The same turns and mirrors carry the whole set onto itself, and each row onto the other rows of its family. Which rows share a family with each named row? Give them in list order.
These 20 rows form 5 families of 4 rows each.
zabi: [  2  17 -17  -4   9   5   8  -6 -19  -5   6  -2  -1  -1   8  -3 -10]
risop: [  5  14 -15  -5   2   8   3  -6 -22 -13   5  -5   2   0  12  -6 -15]
zadi: [  6  11 -21   4   0   1   3  -5 -25  -4   7  -3  -3  -1   7   2 -15]
Peb: [ -1   0   2   1   4   8 -11   9   3  -1   3  -7   8 -13  19   4   1]
zim: [  7  -4  -1   0  -2   4 -20  14  -2   5  -2  -2   1  -7  17   5  -3]
zeve: [  5   0  -6  -5  -4  11 -10  16  -4   7   1  -8   9 -12  13   6   0]
Toger: [  0 -14   5  -5  10   4  -6   3  -1   6  -4   0  -2 -11  13  14  -5]
pozel: [ 11   2   0   0  -1   6 -17   7  -2   7   2  -8   1 -10  15   8   3]
zik: [ -2   1 -10  -6  11   4  11  -4 -18  -7   0   2  -6   2   1   9 -19]
kapo: [ -6  11  -8  -1  14   3  10  -5 -19  -8   2  -2  -8   0   0   2 -14]
Lak: [  3  16 -21  -1   3   0   1   3 -19  -8   6  -6  -1  -2   5  -5 -13]
gofo: [  4  -9   1   1   5   3 -10  -1   2   4   0  -1   0 -14   7  18   1]
Dozef: [  2  -8   7  -8  10   8 -10   2   6  -1  -1  -3   2 -15  12   8  -2]
tosam: [  4   2  -6   1   3   1 -17  12  -1   5   3  -8   4 -15  16  -1   2]
nit: [  8   4 -14  -2   4   0   5  -9 -22  -7   2  -1 -11  -1   0   7 -21]
riz: [ -4   4  -9   0   8   4   8 -11 -18 -17   3   1  -3  -1   1   2 -17]
redis: [  5  13 -15   1   7  -1   6  -2 -22  -6   8  -6  -3   3  19  -2 -14]
supa: [  0   2 -12  -1  15  -5   6 -12 -16 -12   3   0 -10  -2   5   4 -17]
vuf: [ -1 -10   1  -6   5   6  -9   7   2   0  -3  -2   1 -16  -1  12  -5]
Duzuz: [  2 -13  -3  -2   4   1 -15   3   0   3  -4   7   3 -12  11  13  -3]

Which other rows belong to the same family as Dozef? zadi, Peb, nit
Which other rows belong to the same family as riz? risop, pozel, gofo
Which other rows belong to the same family as vuf? zeve, redis, supa
Which other rows belong to the same family as Duzuz? zabi, zim, kapo

